Turns in one plane each, and the order they were made in; the first pair answered:
Z324 (before |-> after):
[1.29,-0.11,1.04,-0.64,1.12,0.23,-0.04,-0.29,-0.76,-1.04,1.47,-1.55,0.24] |-> [1.16,-0.34,0.75,-1.07,1.08,0.17,-0.10,0.02,-1.26,-1.11,0.94,-1.56,0.23]
[-0.10,-0.36,-0.04,-1.09,0.38,0.08,-0.63,-1.34,2.02,-0.76,1.68,0.05,0.35] |-> [-0.05,-0.41,0.75,-0.82,0.29,-0.50,-0.79,-1.62,1.42,0.39,1.87,-0.99,-0.10]
[1.75,-0.49,1.05,-1.14,-4.62,0.74,-1.80,-0.14,-1.07,-1.84,1.37,1.59,0.70] |-> [1.35,-0.93,1.01,-1.19,-4.50,0.99,-1.89,-0.48,-0.70,-2.03,1.30,1.78,0.52]
Z622 (before |-> after):
[-0.82,-0.44,0.66,0.44,-0.21,-1.35,1.48,-1.07,-1.20,0.62,-2.24,-0.41,0.66] |-> [-1.10,-0.23,0.28,0.01,-0.46,-1.64,1.58,-0.49,-1.27,0.57,-2.24,-0.72,0.51]
[-0.40,1.84,-1.30,-0.32,-0.01,-0.51,0.63,1.00,-1.29,0.60,-1.74,-2.97,0.31] |-> [-0.12,1.96,-1.41,-0.92,0.44,-0.04,0.48,1.42,-1.60,-0.59,-1.86,-2.27,0.78]
[1.64,-1.05,1.76,0.08,-0.39,0.62,-0.67,-1.87,0.40,0.21,2.19,0.97,-0.09] |-> [1.24,-0.36,1.39,0.33,-1.59,0.46,-0.54,-1.44,0.53,1.05,1.89,-0.33,-0.42]
[-1.36,0.12,-0.42,1.62,-5.29,0.27,0.45,0.23,1.35,1.48,-0.32,1.32,-0.51] |-> [-1.52,1.02,-1.11,1.03,-4.91,0.62,0.47,0.85,1.32,0.24,-0.56,2.36,-0.13]
Z525 (before |-> after):
[0.90,1.05,-0.24,-1.59,0.61,1.64,-0.03,0.07,-0.64,-2.05,-2.31,1.86,0.75] |-> [0.93,1.89,-0.67,-1.09,-0.13,1.64,-1.02,-0.41,2.00,-2.28,0.16,1.56,0.10]
[0.25,3.35,-2.69,-1.28,1.15,1.21,-2.30,1.77,2.49,-2.02,2.41,-0.15,-0.12] |-> [-0.69,4.19,-3.21,-0.29,0.71,0.11,-0.63,1.94,0.99,0.36,-0.21,-3.75,-0.73]
[-1.39,2.97,-2.15,-0.92,2.10,1.28,1.42,3.34,-1.55,-1.18,-2.73,-0.16,-0.48] |-> [-1.41,2.57,-2.36,-1.15,2.09,1.77,0.31,3.54,-0.82,-2.45,-1.86,2.23,0.20]
Z950 (before |-> after):
[2.21,1.66,2.52,-2.17,0.50,1.28,-0.17,-0.80,-1.76,-0.02,0.44,-1.45,1.47] |-> [0.04,-0.03,1.68,-1.28,-1.39,1.20,0.26,-0.30,-0.41,-0.40,-0.63,4.41,1.31]
[1.36,-0.28,1.81,-0.55,-0.08,0.39,-0.64,0.01,-1.44,0.33,-0.12,-1.58,0.94] |-> [-0.19,-1.51,0.76,0.49,-1.11,0.60,-0.79,0.24,-0.05,-0.09,-0.47,2.46,0.51]
[0.63,1.09,0.73,0.15,-0.10,0.27,-0.97,-0.13,1.86,0.01,2.62,-1.76,-0.65] |-> [1.37,0.35,1.83,-0.78,-2.11,-0.06,0.31,-0.06,-1.79,0.08,-0.60,-1.54,0.95]
Z411 (before |-> after):
[1.29,-1.99,1.74,-1.20,1.30,0.36,1.08,-1.37,-0.86,1.02,-0.01,-1.46,0.37] |-> [1.75,-1.85,1.67,-1.47,1.18,0.09,1.11,-1.24,-1.09,0.60,0.02,-1.45,0.87]
[-1.26,0.37,1.02,2.06,-0.79,0.13,-0.26,0.67,2.35,-0.50,0.86,1.97,0.87] |-> [-1.02,0.54,1.21,2.11,-1.91,0.18,0.01,0.60,1.75,0.05,0.30,1.81,0.84]
[-0.43,-0.12,0.77,0.58,-1.50,-1.25,0.37,-1.96,1.79,3.03,-0.39,0.23,-0.35] |-> [1.28,1.96,1.19,-0.70,-3.37,0.09,-0.36,-0.66,0.07,1.37,-0.65,-0.60,1.10]
[0.29,0.08,-1.43,0.14,-0.12,1.39,-0.42,1.09,0.50,0.97,1.80,1.40,-0.15] |-> [-0.20,-0.17,-1.70,1.11,-0.66,0.82,0.02,0.78,0.37,1.59,1.50,1.40,-0.59]
Pairs:
Each pair is 2 to 3 turns apart.
[0.99,0.50,0.02,-1.92,3.96,0.84,-0.32,0.00,-2.04,-2.05,-0.03,-0.90,1.12] |-> [1.74,0.80,0.88,-2.30,1.34,0.93,-1.18,-0.05,-1.33,-1.90,1.35,-2.03,1.24]
Z950 then Z525 then Z950
[2.77,1.43,2.13,-1.61,-1.30,-0.17,-2.05,0.06,0.91,-3.66,3.20,-0.44,2.38] |-> [-0.35,-3.18,1.56,0.33,-1.21,-1.30,-0.05,-0.80,-0.17,-1.88,-0.20,4.95,1.70]
Z411 then Z950 then Z950
[1.76,0.45,1.71,-0.74,2.89,-0.45,-1.14,-0.02,-1.25,-0.98,1.45,-1.01,0.58] |-> [2.33,0.91,2.54,-0.87,0.28,-0.12,-1.48,0.07,-1.10,-1.15,2.57,-0.41,0.49]
Z950 then Z525 then Z950
[-0.12,-1.67,0.85,-1.10,-1.72,0.46,0.49,1.35,-2.73,-2.54,-2.08,3.53,1.44] |-> [1.92,-0.10,2.11,-1.88,-3.31,1.05,-0.48,0.82,-2.83,-2.01,-0.13,0.79,1.51]
Z525 then Z950 then Z950
[-1.59,-0.27,-1.51,-1.47,-2.54,0.17,0.14,0.65,0.74,-1.98,-0.04,4.75,1.69] |-> [0.61,2.31,-0.64,-2.33,-1.20,-0.79,0.96,-0.21,-2.23,0.20,-1.34,-4.57,1.71]
Z525 then Z950 then Z525
[-0.48,-2.62,1.62,0.29,1.33,-2.06,1.55,-1.42,-2.63,3.01,-1.70,-0.20,-0.27] |-> [-2.24,-0.13,-1.36,1.92,-1.80,-0.79,-0.37,-0.33,2.95,2.22,1.34,2.05,-1.53]
Z411 then Z950 then Z525
[0.37,-1.59,1.84,-0.41,0.47,0.49,1.64,-0.35,-4.10,-0.67,-0.65,-2.64,1.29] |-> [-1.53,-2.04,1.16,2.50,0.71,-0.74,1.10,-1.78,0.25,1.84,2.02,-2.27,-2.13]
Z950 then Z950 then Z411
[-0.11,1.80,-0.71,1.07,-0.39,-0.49,-0.76,0.13,1.66,2.22,0.22,-3.27,-2.16] |-> [-0.33,-0.99,-0.95,-0.30,2.97,0.63,-1.59,0.62,1.21,-1.46,1.07,3.03,-0.88]
Z525 then Z525 then Z950
[-0.55,-1.65,3.13,-0.41,3.72,-0.93,1.25,-3.66,1.06,0.77,1.54,-1.91,-1.63] |-> [-1.88,-2.62,2.33,0.94,1.38,-1.07,1.56,-3.26,2.86,1.27,1.33,1.62,-2.23]
Z950 then Z950 then Z525
[0.69,-0.51,0.17,0.03,2.07,-0.16,-1.28,-0.32,1.55,-1.07,1.67,0.00,-0.67] |-> [0.43,-2.22,0.84,0.12,1.01,-0.71,0.15,-0.38,-0.99,-1.24,-0.82,1.93,0.58]
Z950 then Z411 then Z950
[-0.94,2.06,-0.87,0.42,-0.96,-2.08,-0.53,-0.95,2.22,0.83,1.77,-2.68,-2.19] |-> [-0.77,1.38,0.15,-0.06,-4.61,-1.80,1.07,-0.78,-1.12,1.09,-1.06,-1.27,-0.79]
Z411 then Z950
